(in the rows, 128 means zero)
The rows of Z fall into 3 groups, and each row is roughly a mix of its group's hidden directions.
Z, 72 rows:
[[125 112 168 117 146 139 165 169 120 158]
 [160  88 135 120 109 142  96 164 139 104]
 [ 90 110 161 120 129 132 126 186 135 120]
 [103 104 156 119 129 148 101 181 140 109]
 [ 91 121 151 132 157 139 153 168 126 164]
 [ 93 104 153 118 139 132 169 145 127 170]
 [102 133  93 153 149 103 149 159 151 158]
 [102 119 139 123 151 116 168 131 132 185]
 [ 87 100 149 130 158 132 129 178 128 136]
 [ 81 136 106 143 155 110 133 159 152 155]
 [105 139  87 137 128 105 109  75 143 133]
 [137  98 145 123  95 147 138 185 137 115]
 [ 81 118 122 124 137 109 168 130 144 170]
 [139  97 149 100  90 130 169  98 121 137]
 [136 158  95 131 133 138  83  88 150 119]
 [163 161 113 142 112 133  95 124 121  81]
 [139 112 177 109 106 124 164 126  91 119]
 [170 157 111 124 100 125 133  76 127 125]
 [130  99 163 134 171 159 121 155 108 108]
 [106 138  82 134  97  94 145 124 162 125]
 [177 123 160 125 120 152 140 167 108 113]
 [104 114  84 157 153 101 104 103 135 144]
 [135 137  97 141 137 119 164  92 107 173]
 [120 152  75 143 117  96 110 120 157 110]
 [147 129  76 158 116 104  92 112 131 116]
 [134 115 127 141 123 140  87 169 122  78]
 [ 88 150 159 112 121 119 103 155 155  97]
 [ 98 122 139 130 133 111 181 147 107 166]
 [ 96 123 168 118 121 111 138 180 140 107]
 [174 122 105 152 101 112 117 172 120 127]
 [150 161 139 114 108 112 136  70 115 111]
 [ 60 111 124 129 148 120 109 149 143 125]
 [ 88 145 105 119 124 105 136  82 149 155]
 [ 83 151 118 106  85 115 116 136 155 111]
 [124 109 151 135 152 151 110 191 128 133]
 [175  96 152 126 112 127 127 148 126  85]
 [122 150 135 109 130 147 123  61 131 103]
 [154 154 142 111 108 126 125  69 110 110]
 [178 105 136 129 116 136 100 135 137  81]
 [117 105 173 116 117 126 130 179 130  98]
 [ 82 153 104 131 146 139  88 136 158 141]
 [166 123 155 120  83 153 141 138 110  97]
 [113 134 152 107  93 135 133 188 137 112]
 [174 129 140 115  95 139 124  90 108  97]
 [ 86 128  86 142 135 100 104  98 146 135]
 [107 176 122 146 174 123 123 103 111 142]
 [147 163 101 143 145 119  82 101 124 102]
 [141 110 181 120 145 165 132 150  99 137]
 [147 156 100 131 128 121 139  67 115 148]
 [157 118 147 132 119 150 110 177 114  88]
 [ 94 112 108 146 151 127 133 179 147 155]
 [137 113 154 132 176 152  88 156 115 135]
 [ 93 120 108 146 148 116 136 180 153 148]
 [130 154 112 119 117 130 118  58 136 111]
 [ 95 104 147 115 123 127 179 138 132 167]
 [123 102 139 102 124 118 158  73 122 157]
 [ 90 164  96 141 128  99 158 109 141 143]
 [171 140 121 131  90 136 104 146 122  84]
 [ 98 143 127 125 133 121 169 106 100 176]
 [139 138  91 145 139 112 165  98 115 169]
 [185  94 126 129 121 156 110 114 112 109]
 [109  97 143 138 154 124 141 185 123 155]
 [116 151  92 130 136  96 125  71 137 134]
 [ 79 107 102 146 146 100 115 152 140 151]
 [163 103 170 113 102 160 135 143 107 113]
 [128 144 152 104 114 146 132  74  90 138]
 [144 161  80 145 136 112 111  93 155 128]
 [153 131 145 120 112 115 173  90  90 137]
 [ 91 142 108 151 156 120 119 177 149 141]
 [177 114 161 131 141 150 151 158 103 134]
 [123 136 160 115 139 138 163  83  96 153]
 [ 90 141 103 124 129 103 137  82 147 159]]
One row of each group comes first, with its name. Which group is each row after those in?
[118 112 129 107  95 114 177  89 131 147]  W
[111 114 172 114 174 161 143 115 116 126]  P
[104  93 118 141 148 144 127 184 135 151]  N

[106 129 145 115 145 123 166  83 111 166]  W
[145 115 164 110 110 143  94 140 132  78]  N
[167 123 167 119 142 148 169 136 108 151]  P
[155 125 126 133 121 122  91 146 163  77]  N
[130  96 168 122 117 119 168 166 107 123]  N
[ 87 154 128  98  84 113 140 140 155 134]  P
